Each named move below is a turn or a mirror, shown by a few rows before and after it. Which moves, in which order, take the first row of each later pair to the second? The first pair is answered.
bovi (before -> after):
[ 36  -9 -15 -13  13  31   4  29  -4  -6  -7 -14   0   7  11  -3   6   6] -> [ 29  -7  -2 -13  10  21   3  41   7 -16  -7  -8 -13 -11   7 -14   9   3]
[-12 -10  22  -1 -12  -7  13   1   5  16   0  -1   0 -25  10  -2  -2  12] -> [ -8 -12  10  -2  -6   3  14  -8 -11  28   0  -5  13  -9  15  10  -7  15]
[ -2 -10 -25  -9 -14   2  -4 -17 -26  17   7  -5  36 -22  16  22 -20  -5] -> [-13  -5   5  -9 -26 -22  -3   7   9  -6   7   7  10 -59   6  -4  -8 -10]
[ -7   7   7  12   1  16 -31  -4   0 -16 -24  11  -2   3 -13 -15  -2  -1] -> [ -4   6   0  13   4  22 -30 -10  -8 -10 -22   7   5  14 -11  -9  -5  -1]
gimod (before -> after):
[-27  -1  10  10 -38  14   3  -4  26 -26   6  12 -13 -11  -3  46  -1  -2] -> [-20  11 -18  18 -14  37 -14   6  29 -38  -8  10  -3   5  -6  32  12  -8]
[ 22 -13  -5   0   6   5  -2  15 -37  31   2 -22  14  35  -3   0  -1 -13] -> [ 16 -18  13  -8 -14 -10  10   7 -38  35  13 -16   3  23  -2  15  -9  -7]
[-15   7  29  -5 -27 -22  11  12  30  -9   5  22 -23 -26  -9  -3  22  -8] -> [-17  22   4   2 -11  -4   0  18  34 -22   4  29 -19 -15 -20  -7  32  -4]
kimev (before -> after):
[  3 -19  20  -2  15 -21  14   7   8  16  -7 -14  11  18   9 -12   7   0] -> [ -1 -10  13   2  22 -15   5  18  19   3  -9  -6   6  14   1 -24  15   0]
[ -5   8  -4  12  14  10 -11  11   8 -10 -10  24  -7   0  -3  -8  18  -3] -> [  4  -7  -9   4   9  11  -1 -13 -18  16  -6   9  11  20  11  16   2   0]
[ -7   4  23   3  -5 -20  12  15   5  -2 -15  25 -20  -7   6  -2  10  10] -> [ -1  15 -17  11  17  10  -1  11  -6  -7 -19  24  -1  20   3   1  17  16]
faba (before -> after):
[-20  23   6  10  -3  -1  -6  26  42 -32   1  25 -36 -31 -17 -25  24   9] -> [-22  18  18   6 -12 -11   0  24  41 -25   4  24 -41 -37 -12 -20  19   9]
[ 25 -15   6   1  26 -36 -16  21  49 -20 -28 -15 -17  -3  34 -38 -25 -35] -> [ 25 -15  10   0  24 -36 -15  21  48 -17 -26 -14 -16  -3  35 -37 -26 -35]
[ 18 -12 -17 -23   6   7   7   4   3  -1  13   6  16  19   9 -29  11  -5] -> [ 14 -21   4 -29 -10 -10  18  -1   1   9  18   5   9   9  15 -21   3  -6]
[ 16  11 -24  11  15  30  -7  16 -12  17 -25  -1  22   1 -16 -20  -6  -5] -> [ 11 -11  25  -5 -20  -6  15   2 -16  38 -12  -4   6 -25  -7  -1 -26  -6]
rete (before -> after):
[ 17 -16  -6  15  16  18  -3  17  -7  17 -21   8 -12  21   0 -22   0 -14] -> [ 14 -13 -15  15  16  25  -3  12 -14  15 -15  13 -12  29  -3 -12  -3  -8]
[  6   5 -11  12  11   6 -14   0   4  16 -15  33 -12   0  10   9  12   3] -> [  6   4  -4  12   8   2 -15   5   8  14 -19  33 -16  -8  10   3  13  -2]
[-18  18 -18   6  -7  -1  11  -8 -11 -30  39  26 -13   1 -17  29  -2  34] -> [-15  12  18   6 -13 -25  13  17  18 -35  26  23 -31 -32 -11  -5   5  18]
Now pairs of rows:
Between the rows of a pair lie two moves.
[ 22 -25  26 -16  -6 -23   2   8  -3  29 -32 -50  16 -18  30 -20   7 -39] -> [-16  34 -18   3  10   7 -21  32  32 -46  -9  13 -16 -28 -24 -22  41  -8]
gimod then kimev
[-20   0  -1 -10 -22 -21  26 -11   1 -24   9  47 -17  -4 -14  18   1  22] -> [  7   6 -44   8  24  13   0   9   3 -28 -28  22  13  24  -2 -22  20   1]
faba then gimod
[-10   1   5   6   5 -10  -7   8   9 -23  -3  -7   2 -29  17  -2   6   5] -> [ -7  -9   6   1   0 -11   1  -9  -9  -3   0 -16  15 -17  27  14  -7   5]
kimev then kimev
[ -4 -14  -8 -13 -23   8   8 -24 -19  16  14  -5   7   0   2  25 -19  18] -> [ -8 -19  20 -15 -34 -12  12 -14  -4  13  11  -2  -6 -23   2  10 -16  12]
faba then kimev
[  4   5  32  -6  -5  -3   9  18   2 -28 -26 -13  16 -27  13 -53   1 -16] -> [  1  28 -18   3  18  33  -4   9 -13 -44 -19  -1  29   3  -1 -38   8   0]
gimod then kimev
[ 22   1  18  -1  10 -13 -11  20  18   3 -34 -17  -5  -7   4 -43  14 -12] -> [ 21   6   8   1  17  -6 -13  23  18  -1 -35 -15  -2  -3   1 -44  17 -11]
kimev then bovi
[  0 -17 -10  21  23  39   1  11   4 -17   7  -3   5  34   6   6   5  31] -> [  4 -22  -8  22  25  39   0   9   0 -10   5 -11  10  37  12   7   3  27]
kimev then faba
[-14  11  -6   3 -17   9   9 -33 -16  -3  37  22  -4   9 -17  46 -21  24] -> [-16  33  -5  15   1  10  -8   9  28 -40  15  33 -23 -15 -31  -5  11  11]
gimod then bovi
[  5 -33  -1   2 -25   0  35 -36 -20  41  18 -23  34 -16 -20  44   6  -5] -> [ -2  -1 -47  17  -1  34  16 -27 -16   8  20  -1  37  -1 -43  41  22   9]
gimod then gimod
[ -3  19  -7  15  12  23 -11   9  -1 -15   8  14  -5   6  -9  -1   9   5] -> [ 13  -8  22   8   5   0  -3   8  -5  13  -8 -16   4  -1  15 -15  -2 -16]
gimod then gimod
[ 18 -24 -13   4  -5  21  18 -13 -13   6 -12 -10  35  54  28   9  -8 -29] -> [ 16 -16 -23   6   0  28  13 -14 -11  -2  -9  -4  34  59  23  14  -7 -23]
gimod then faba
[ 33  16  -9 -29  12  34 -28  -3 -25  11 -12   2  24  -4  -2   0  18 -23] -> [ 23   3  33 -40 -16   0 -11  -5 -17  20  -2   6   2 -35   3   7   6 -27]
faba then bovi
[-25   7  -2 -10 -28  -7  -4  21  -5   8  26  30  15  10  -9  20 -24  13] -> [-24  14 -15  -7 -20   3 -10  24  -2   1  24  33  17  16 -11  17 -19  13]
kimev then kimev
[ -5  22 -24  20  25  22 -24  29  31 -40 -16  21 -11 -11 -17 -34  40   0] -> [ -4 -33  58 -10 -37 -43  22  -7   7  19   2  -3 -21 -36  15   3  -5  -5]
kimev then kimev
[ -6  -5  -8  24  -1   4 -14 -11   9  12   5  19  41  15 -11   2  -7  10] -> [ -5  -4  -9  27   4   6 -18  -4  13   7   0  20  41  13 -12  -6  -5   7]
kimev then faba
[ 27  -3  -8  -4  26  13   2   1  -5 -16   0   9   2  16  15   4  -1 -21] -> [ 17  -8  13 -13   2  -7  15  -9  -7 -11  17  17 -14   2  12  20 -11 -12]
kimev then gimod
[ -5  -4  10 -13  -5  -8   9  -8 -13  13   0  -6   6   5   6  11  -2   9] -> [ -9  14  -3  -2   7   2  -3  12   6 -11  -5   6  -3  -3  -8  -9  16   8]
bovi then kimev
[  4   3   2 -11   6 -18 -14  24  20  -7   5  12 -11 -19  -6 -47  21 -15] -> [ 21 -22 -11 -18   8 -10  -5  -6 -19  34   1 -19  23  19  19 -22  -3 -18]
kimev then gimod
[ -4 -22  10 -10  -2   2  -4   4 -22  20 -16 -23   1  -4  35  10 -14  -5] -> [ -5  -1 -12   4  19  21 -21  27  -2  -8 -25 -13  -2  -5  20 -16   8  -8]
bovi then faba
[ 29 -31  -1 -15  10   4 -12  -8  -6   1 -17 -18  -7  10 -12   9  22  -4] -> [ 17 -27   9 -20  -6  -3  -4 -17  -7  -4  -1  -2 -21   2 -21  28  19   9]
gimod then gimod
[ -6  -9  27  -7 -19 -28  12  -7  -2  15  16  10 -14  -2   1  19 -13   9] -> [  0   9 -26   5  11  10  -6 -12 -16   6  12  10   7  33  -6  23  -3  15]
kimev then kimev
[ 17 -17 -14   7   7   8   8 -10 -28  19   0 -24  24  23  21  17 -11 -11] -> [ 14  -7 -31  12  14  21   2  -8 -29   7   3 -16  25  27  12  19  -5  -3]
gimod then faba
[-12  12 -38  -1   1  11 -26  -8  -2 -19  -4   5   1   2 -21  11   6  16] -> [-20  -3   3 -11 -27 -21  -9  -9   6 -12   3   6 -20 -26 -18  14  -2  15]
bovi then faba
[  0 -17 -43  -6  10  -2 -14 -11  -7   5  -4   8  17  37  13   1   7  -8] -> [-22 -16  -3 -16 -24 -31   2 -15   3  -2  20  30 -13   4   0  18   0   3]
kimev then gimod
[ -3  11   7  27   0 -10 -17  15 -14 -20 -17  13 -26  13 -13  -7   1  30] -> [ 13  -3  20  26   5 -18 -17  18 -14  -2 -34  -8 -15  14   4 -21  -2  15]
gimod then gimod
[  4  11   1 -23 -15 -23   8  33   7  14   3 -16 -17 -50 -34  -5  13  25] -> [ 17  20 -51 -15  15  16  -5  22 -16  17  -4 -25  13  -6 -32   3  16  28]
faba then bovi
[  6  15 -20   5  11  16  -7   3  -3  -5   3   7   7  14   4  -2   8   6] -> [ -2   6  18  -2 -13 -13   7   7   8  -2  10  13 -13 -14   4  -2   4   2]
bovi then faba
[  2  10  -8   7   9  10 -15  12   8  -6  -8   2  -1   4  -5 -13  19  -5] -> [-11   6  13  -2 -14  -7  -3   4   7  -4   9  14 -14 -10 -10   6  10   4]
faba then gimod
[ -9 -18  47 -13 -39 -32  19   3  10  -4  13   7   0 -30  12  -9 -20   1] -> [-17  -5  39 -10 -37 -28  13  12  20 -21  17  20  -8 -35  -1 -13 -12   8]
kimev then faba
[ 11  -4  -3   3  21  18  -8  36  20 -11   7 -20 -11  -9  -2 -11  28  -7] -> [ 12 -27  27 -11  -4  -5  11  19   6  14  13 -33 -12 -13  12   5   8  -8]
kimev then kimev
[ 21  14 -17  11  18  14 -35   6  -5   7 -22   2  21   5   1 -19  -1  -8] -> [ 11  -1  35   1 -13 -27 -16   8   8  15 -12   7  -2 -29   3 -18 -10 -10]
bovi then faba
[ 20 -11  15  -5  -6 -13   7  -2   1   6  -7 -28  -5  -9  21   6 -13 -14] -> [ 20   5  -5   5  12   1  -8  16  16 -17 -17 -22  -7  -8  10 -16   4 -17]
faba then bovi
[ -2 -20  22 -15 -12 -19   9  -8  -8  21  -3 -12   6  -2  13   8 -12   4] -> [  1   2 -27  -1  21  18 -11   0  -9   1 -10  -5  21  22   2   0   4   9]
kimev then kimev
[ -1 -11 -19   0  21  14  -7 -11   6   6 -12 -12  18  12   3  -7   2  -2] -> [  3 -19  -7  -4  15   6  -3 -12   4  14 -13 -17  18   8  10  -8  -4  -5]
gimod then faba
[  3  42 -51   7   5  30 -23   8  12 -18   2  13  17  25 -31  -3  17  17] -> [-17  37 -15  -5 -31   2  -3  -5  10 -17  31  33  -8   0 -41  25   4  34]
faba then gimod
[ 14 -17  10   0  26 -10  17  -6 -22   7 -39 -50  40 -14  12  -3   6 -25] -> [ -8 -14  12  -9  -1 -17  34 -35 -40   8  -1 -25  28 -16  -1  50 -12   5]
gimod then rete
[ 16  -2  43   7   0 -28   0  22   4 -10 -32   2 -25 -23   6 -37 -12 -44] -> [ 20  -6  -5   1   4   7   8 -31 -56  18 -10  -4  13  34  12  30 -39 -18]
gimod then bovi
[ -1   7 -29 -10  29  27 -44   7  10  14 -33  13  18  16  16 -31  -2 -12] -> [-13  14   0 -10  17   7 -38  22  34  -2 -27  31 -10 -16   5 -41   7 -10]
faba then kimev
[-11   3 -26   1   8  26  -6 -22 -14  10  33  -6  -3   7 -40 -12  23  10] -> [ -5  -2  -2   5  10  11 -10   1  10   5  16 -13 -12 -15 -36 -48  33  -8]
gimod then bovi
[  3   0  22   8   1   2 -12  29  29 -27  -6  12 -12 -26  12 -27  10 -15] -> [ 14 -30  28  -6 -14  -4   7 -10 -13  18   5 -13  11  -2  34  16 -21 -13]
kimev then kimev
[-16   5  29 -14 -16 -20  10   5  24  -7  19  35 -38 -33 -21   6   7   8] -> [  3   8 -37 -11  16  30  -2 -25 -23  15  17  17  11  32 -12  37  -1  18]
gimod then kimev
[ -2 -23  59  -6  -7 -42  25   3  11  20  -7 -13 -14 -27  12 -19   1  -5] -> [ 13 -10  22  10  32 -11   0  25  21   5 -31 -25   5  -6  12 -52  21 -17]
kimev then gimod
[-20  43 -31  -7   6  -7 -17  10  22 -53  12   4  -9  -3  20 -27   9  -8] -> [ -9  10 -20 -24 -17 -15   7 -35 -26  -3  25 -21  14  21  46  21 -28  -3]
kimev then faba
[  2  -1   0   0  12  16 -12  -5  18 -15 -14 -19  33 -22   9 -31 -27 -21] -> [-18  -2  24  -9 -18  -3   5 -20  16 -16  13   0  11 -41  -1   0 -40  -2]
gimod then gimod
[ 14  -7  29   7 -19 -13  21  -3  16  -2 -10 -18  -8   3   4  -3  -9  -4] -> [ 10   0  28   9 -18 -12  18   3  26 -11  -9 -12 -16  -4  -2  -7  -2  -3]
kimev then faba
[  1  35 -42 -10  14  28 -10  -3  -1 -19  12  -2   7  41 -44  18   9  13] -> [ 24 -18  35 -28 -16 -28  15  -8  -6  36  -7 -47  11  16   2   3 -17 -20]
gimod then kimev
[ 12  19 -42   6  32  23 -16 -12  -3 -13  -5 -11  22  13  -6 -13  15  -5] -> [-15  13   2 -11 -18 -11  12 -30  -2 -11  33  16 -10 -17 -18  27  -3  17]
faba then gimod
[ -3   6  -9  -2   4  30   2 -29   1  -1  30   2 -20  11 -13  42  -7  38] -> [  2  21 -19  11  27  40 -17   4  31 -25   9   1 -23   3 -20   0  15  23]
bovi then gimod
[-10 -14   4  -6   7   9 -12  19  12   0 -17   2  17  -7  34  -7  -3   0] -> [-23 -10  14 -13 -10   1  -2  11  13  -4   2  18   1 -19  24  13  -6  14]
gimod then gimod
[-12   3  30  -5 -15 -18   8  -3  20   3 -16   2 -17 -18   1  -4  -1   7] -> [  3   4   9   6  10   2  -4   9  19   2 -38 -12   2   0   8 -28   9  -4]
faba then gimod
[ 12  -1  -5  13  15   4  -6  12  14  -9 -22  -9   7 -10   3 -43  16  -8] -> [ 13 -26  24  -2 -12 -19  15 -13  -7  20  -9 -18   6 -13  16 -16  -6  -4]
bovi then faba
[-21  -5  24 -13  -9 -18  28  11  -2  -9  31  14 -24  -5 -26  12  -4  15] -> [-10  -3 -15 -10   9   9  21  -5 -25   0  30   3   0  30 -22  27 -10  20]
gimod then kimev
[  4 -15   7 -21   7 -10  12  -6 -16  19  -4 -13   5   5   8   7  -9  -2] -> [  5  -9 -11 -15  19   2   6  -4 -16  14  -6 -13  13  16   5   5  -5   0]
kimev then bovi
[ -6  11  25  -2 -19 -22  10  -3  -6 -22  21   3  -9  -7 -28  28   4  20] -> [  3  16 -12   3   3   6  -1 -10 -22 -21  15  -3  13  23 -26  33   5  23]
bovi then faba
[ 15 -18  14  -7  -2 -11   5   8  -3   6 -12 -16   5  -3  14  -5   2 -10] -> [ 10 -11  22  -5  -4 -14   5  16   6  -4 -11  -5  -4 -13   9  -8   6  -6]
kimev then gimod
[-13  25 -43  15  24  32  -2  17  18 -19   6   9  -3  11 -34 -27  -4  19] -> [ 10   4 -41  14  34  32  -2  14   7   7 -16 -24  20  26  -6 -38 -13  -1]
gimod then rete
[-14 -11  63 -15 -47 -45  28  -6  23   4  24  15 -41 -34   1   8  -4   2] -> [-30  38  -6   5 -14   8   0   6  30 -46  32  52 -39 -11 -36  10  24  26]
gimod then faba
[ -7  -2  11  -5  14  -3 -13  28  11  -9   3  -4 -10  -6 -12 -21 -14   3] -> [ -6   1   5  -3  17   2 -16  29  11 -11   3  -4  -9  -4 -14 -20 -12   4]
kimev then bovi
[ -7  19 -26  10   0  20  -4   0 -19  -5  -7  -1  10   4  17  -7  11   1] -> [-17  11  -3   2 -25   1  11 -13 -24   3   7   6   0  -7  17  16  -3   8]
kimev then gimod
[ 23   0  10  -1  31   8   4 -19   6  16 -22  -8  14  15   4 -20   6 -15] -> [ 11  -4  40  -8  10 -16  15 -18  19  13 -11   3  -8 -11   0 -18   3 -12]
bovi then gimod
[ 11   0   9   0  14  -1 -16  14   9  -7 -20 -11   6   0   3 -32   8 -10] -> [ 12 -18  25 -11  -6 -13   2 -10 -15  18  -6 -18  10   3  11  -2 -13  -5]
kimev then gimod
[-18  20 -17  -3  15   5 -13  -1   3 -20  18  28  -9  -3  -6  22  13  10] -> [ -8  12   2   2  21  -8 -17  20  20 -19  -3  12 -12 -17   4 -13  21 -11]
rete then gimod
[ -3 -13  14  -8 -13 -15  15 -14 -11  17   6  -3   2  -1   5   6  -5  -5] -> [ -5   8  -4   4   8  -2  -4  11  14 -12  -3   8  -4  -5  -8 -22  18  -9]
faba then bovi
[ 19  -8 -48   9  54  41  -8   4   9 -21 -15  18  26 -10 -20 -39  40  -6] -> [ 40 -50   4  -5  33   3  10  -3   0  24 -32 -19  34 -21  16 -48  17 -31]
gimod then kimev
[-10   2 -18 -15   4  17   6 -21 -25  -1  22   7  -2  20  -3  33  -5  20] -> [ -7 -13   6 -20  -9  -2  17 -24 -26  14  17  -4  -3  11   9  32 -14  12]
gimod then faba
[-26  31 -21  -8  -1  -3 -15  13  -4  -9  12  27 -14  -1 -17   2   2  21] -> [-22  10  -5 -21 -18 -16  -2 -10 -23  21  18  12  -4   6  -1  23 -18  22]
bovi then kimev
[-11 -12   6  -3 -28 -29  -3 -13  23   4   9  13 -18 -20 -13   4 -19   9] -> [-10  -2 -37   4  -9   2 -13 -25   3   0  13  15   2  14 -16  20 -17  19]
gimod then kimev
[  2  19 -16  -4  12  16  -8  -5 -11 -11  10  14  -4   9  -9   7   6  11] -> [  1  13  -8  -9   2  10  -1 -15 -18  -1  15  13  -5  10  -6  19  -1  13]
kimev then gimod
[-20  22 -27   5  -5  11   5  15  17 -20  -2  17   1  -4   3  -3  -3  17] -> [-21   3   6  -7 -29 -14  22   7  12   0   3  10  -6 -19  13   7 -18  16]
kimev then kimev
[ 11 -27   1 -20   0 -19  24  -2 -10  13 -32 -36   9   0  24 -20  -9 -22] -> [  3 -29  13 -26 -16 -27  32  -9 -13  16 -20 -28  -3  -8  21  -6 -15 -14]
faba then gimod
[ 18   2   3   1   8  -1   0  -4   4   9 -12  -9  14   3  10 -20  14  -6] -> [ 10  -4  20  -5 -11 -16  12 -13   1  14   1  -3   3  -8   8  -4   5   1]
kimev then gimod
